(in the rows, 128 means zero)
X: 4 groups of rows, each row roughly a mix of its group's hidden directions:
X (152 x 12):
[[145  94 139 114 190 123 113 144 139 106 148 145]
 [144 161 132 137  94 139 153 134  95 166 154 101]
 [107 147 124 128  71 144 145 142 134 157  94 105]
 [133 119 152 123 129  96 140 102 131 160 189 133]
 [154  91 111 126 174  95 114 133 146 121 163 130]
 [120 117 134 139  58 134  97 161 129 131 129 132]
 [127  98 125 120 194  96 123 150 130 118 146 130]
 [148 166 104 161 101 163 114 127 108 115 114  98]
 [132 140 109 158 151 100 132 120  99 162 170 100]
 [107 112  86 143 175 111 129 113 165 126 134 104]
 [ 99 156 127 130 101 125 118 173 139 173 102 118]
 [119 109 159 119 128  97 113 143 159 119 152 182]
 [161 109 140 120 164 108 102 145 104 145 175 131]
 [129  95 154  93 148 113 166  90 117 124 153 136]
 [122 144 140 123 145  93 136 112 109 184 168 120]
 [140 117 116 100 161 150 131 139 131  82  93 161]
 [136 135 112 174  98 106 123 144 136 129  86  90]
 [ 85 161 123 144 120 140 124 175 130 156 115 102]
 [ 99 162 150  99 115 163 146 115 114 147  88 134]
 [ 87 127 152 132 113  80 130  93 108 130 158 130]
 [118 169 137 138 135 141 173 105  77 122 132 127]
 [123 171 134 137  84 137 147  99  87 145 123 114]
 [131 157 118 143 103 170 147 121 110 126  82  97]
 [145 155 121 127 124 156 156 120  84 148 123  80]
 [137  93  96 117 167 133 112 152 169 104 112 126]
 [164 118 144 114 156 134 101 133 103  78 150 146]
 [125 153 161 117 146 132 140 116  74 111 155 159]
 [144  98 108 142 107 105  86 157 169 120 116 114]
 [114 120 167 117 133 121 148 103 101  96 166 162]
 [136 148 109 120 109 161 119 124 147 112  65 147]
 [120 123 135 128  79 130 154 102 135 102 168 162]
 [121  99 120 139 168  97 140 171 128 158 134 100]
 [128 124 122 131 198 130 118 102 159 111 144 118]
 [137 136 154  93  75 107 110 148 148 107 124 149]
 [100 158 120 166 108 123 113 156 106 168 103 122]
 [150 109  80 162 132  99 111 137 134  92 120 108]
 [154  86 136 123 151 108 109 121 132  89 162 155]
 [ 90  90 104 135 110 120 124 131 174 108 112 103]
 [ 94 159 145 131  82 118 135 100 117 164 130 106]
 [131 131 143 126 135 107 136 109 115 168 195 124]
 [107 161 127 132 105 172 144 100 118 120  82 119]
 [138  99 130  97 143 128 117 155 155  86 108 166]
 [ 89 158 133 133  91 155 156 109 143 146 102 107]
 [161  99 127 117 179 108 132 101 119 109 159 140]
 [144 134 115 142 166 108 154 123  88 142 176 118]
 [127 144 112 165 133 120 121 163 121 142  72  99]
 [112 173 129 164  96 159 148 105 135 106 110 123]
 [135  99 104 171 163 117 106 154 129 125 166 117]
 [115  96 172 132 103 101 112 134 167 156 144 129]
 [147 122 152 126 112 126 125 113  82  95 136 179]
 [ 93 139 142 130  87  81 131 121 135 157 147 152]
 [113 106  94 124 134 144 156 121 134  74  98 151]
 [147 149 108 149 153 165 131 107  94 121 112  85]
 [166 110 105 145 126 107  98 179 117 104 137 134]
 [ 89 130 133 147  86 129 132 143 148 158  86 110]
 [122 146 179 137 103 110 123 135 115 175 158 136]
 [118 123 142 103 149  72 118 121 121 138 156 170]
 [121  68 134 120 141 100 146 147 139 109 167 120]
 [123 105  90 126 189 113 131 128 127  91 134 129]
 [162 116 141  93 178 124 100 150 145 134 109 115]
 [132  95 129 135 165  98  97 143 146 105 169 143]
 [153 117 118 129 152 102 107 149 153 172 163 103]
 [140 113 162 104 133 108 137 115 137 143 188 154]
 [150 122 104 162  83 138 120 156  95 110 147 109]
 [139 154 121 164 126 105 127 142 103 171 149  87]
 [ 95  84 159 129 136 104 127 110 160 109 127 160]
 [126  85 156 111 183 124 122 153 148 123 127 146]
 [143 110  87 151 121 126  96 171 146  96 115 116]
 [170 129 140 126 118 147 131  75 107  94 124 152]
 [136 157 133 143 132 101 137 148 116 182 172 126]
 [109 119 176 134  80 126 119 120 158 153 107 143]
 [ 75 132 118 122 103 119 133 131 139 128  84 169]
 [121 123  95 126 197 123 137 106 152 123 126 112]
 [143 180 105 123 123 136 131  97  82 127 104 118]
 [112 166 120 146 135 147 115  78  85 114 121 120]
 [147 110  98 136 129 106  91 167 154 113  92 118]
 [122 144 172 131  98 115 100 156 139 160 125 165]
 [122  90 117 125 176  91 122 149 143 110 158 141]
 [118  85 142 136 131  93 111 124 161 128 174 147]
 [163 125 130 118 192 156 122 153 135 121 113 139]
 [158 105  91 148 140 101 114 132 126  91 168 123]
 [151 131  81 122 189 117 136 141 121 121 143 114]
 [ 78 122 176 124 142 149 126 147 135 151 129 159]
 [ 86 164 165 130 127  99 128 129 145 145 106 159]
 [135  74 146 131 169 124 125 135 133 120 175 124]
 [141  79 108 115 164 147 125 136 157  91 132 112]
 [127 133 129 149  95 124 155 134 119 179 147  84]
 [151 120  91 143 117  95 129  97 119 103 172 111]
 [147 138 100 130 172 141  96 157 137 117  84 128]
 [140 163 125 138 134 127 141 141  76 157 165 103]
 [132 107  92 122 164 141 159 131 117 100 116  83]
 [105  99 148  99 122 151 126 118 158  84  93 127]
 [154 131 145  96 133 162 115  90 154 135  90 107]
 [104 135 140 154 105 139 133 123  93 161 110  77]
 [125 148 118 146  81 161 152 109 147 113  99  98]
 [131 144  83 165 140 135 134 128 105 114  88  94]
 [124 164 113 139  76 142 125 115  99 125  93 105]
 [144 160 104 147  89 148 140  96  97 126 144  99]
 [ 97 148  96 150 109 149 127 161 126 152 113  85]
 [104 130 150  92 175 138 136 121 113 150 152 163]
 [167 111 115 121 142 113 115 180  88 135 140 112]
 [163 130 115 113 195 144 125 118 118 101 135 131]
 [164  93 112 141  93 111 105 132 172 116 132 109]
 [121 102 133 131 145  89  91 161 142 120 167 150]
 [112 142 112 129 104 148 118 164 155 142  83  92]
 [ 99 146 121 132  85 162 132 119 142 116  76 124]
 [124 114 150 124 187 109 122 145 113 111 172 135]
 [155 158 148 138 128 125 153 104  73 132 152 150]
 [ 85 150 155 108 115 138 152 114 128 123  84 157]
 [113 131 148 140  72  92 119 137 155 118  94 127]
 [114 135 160  98  98 165 140 126 140 107  89 154]
 [145 157  82 139 142 143 141 140  97 146 122  84]
 [110  98 155 132  63 143 141 139 128 131 110 110]
 [137 134  74 136 187 115 131 137 117 121 136 113]
 [130 102  93 134 163  88 105 165 131 141 152 136]
 [135 168 116 146  87 148 127  99  95 136 154 105]
 [150 149 129 117 117 134 139  99 139  84 180 151]
 [101 121 180 104 140 131 121 155 141 144 139 171]
 [101 106 167 133 108 122 163  95 110 116 165 136]
 [130 173 135 127 173 148 130 118  92 163 128 111]
 [134 118 114 190 112 143 149 105 122 123 141  89]
 [105  93 168 127  93 136 110 136 148 133  85 120]
 [160  97 121 116 189 145 112 152 135 110 124 131]
 [152 172  95 137 115 152 138  94  95 117 127 105]
 [128 141 113 140 105 129 102 195 120 146 110 109]
 [130 104 127 118 136  91 102 133 150  94 173 159]
 [149 107 125 118 130 122 119 190 137 157 116  92]
 [119  78 131 120 168 102 106 150 158 115 143 142]
 [132 137 142 152 143 131 149 112 109 182 169 103]
 [137 136 158  99 120 152 134  86 126  88 124 166]
 [138 104 134 101 167 111 136 109 141  99 174 152]
 [147 113 115 107 158 120 113 109 189 111 115 149]
 [145 128 135 145 128 103 104 168 105 156 179 131]
 [ 91 127 136 133  95 114 116 158 158 149  81 135]
 [146 143  79 162 141 144 125 137 102 119 106  89]
 [163 108  89 138 162 131 111 129 160 105 126  95]
 [149 104 123 164 152 162 124 141 105 148 139  82]
 [116 146 119 153 164 153 143 136 108 159  81 108]
 [ 94 111 179 136 140 144 143 119 147 172 132 143]
 [169 119 100 146 147  91 109 151 123 137 165 106]
 [130 149 114 149 100 163 134 127 101 144  88  87]
 [144  96 119 134  94 129 114 134 164  72 116 136]
 [116 142  90 147 149 148 147  85 160 111 104 111]
 [131 153  83 147 158 139 126 137  96 136  93  97]
 [147 134 140  90 100 137 113 156 124 105  87 164]
 [131 137  78 139 177 133 132 106 114 119 120  91]
 [127 155 125 136 102 157 144 113  91 148  87  95]
 [111  99 158 113 142  93 117 121 148 121 159 174]
 [133 118 141 115 172 132 115  95 102  93 129 171]
 [150 149  99 123 114 153 112 162 163 113  88 144]
 [104 115 177 109  98 117 139 101 155 146 148 152]
 [166 135 129 120 110 120 117 116  96 106 184 150]]

which group is each row in? (one row of each group first):
[141 111 119 113 171  92 140  96 152 157 156 135] | Y
[126 168 126 145  91 145 130 129  95 157  89 110] | G
[121 143 103 145 163 130 143 153  83 147 112  90] | L
[136  74 126 140 141 117 118 123 161  95 163 148] | H

[128 164 126 158  98 169 128  84 137 110 113 123] | Y
[141 143 107  81 126 155 129 125 119  85  93 148] | H
[112 153 110 146 117 114 132 127 123 136  59 103] | H
[134 127  98 113 148 135 101 151 144  87  92 164] | L
[118 126 159 122 185 115 133 141 165 133 141 162] | G
[137 104 148 125 160 101 142 100 129 121 185 144] | Y
[135  85 145 116 123 121 102 127 165  79 128 151] | Y
[147 102 151 132  80 114 122 136  99 109 161 158] | Y
[164 110 117 115 189 136 108 142 132 101 140 140] | G
[ 87 141 163  90 118 126 156 134 111 158 104 140] | Y
[132 146 178 120  89 145 157 111 107 158 135 120] | L
[112  99 113 128 186 112 119  96 151 100 119 127] | L
[124 107 158 110 106 104 148 117 129 136 183 158] | G
[107 118 140 133  79 142 111 159 135 118  82 150] | L
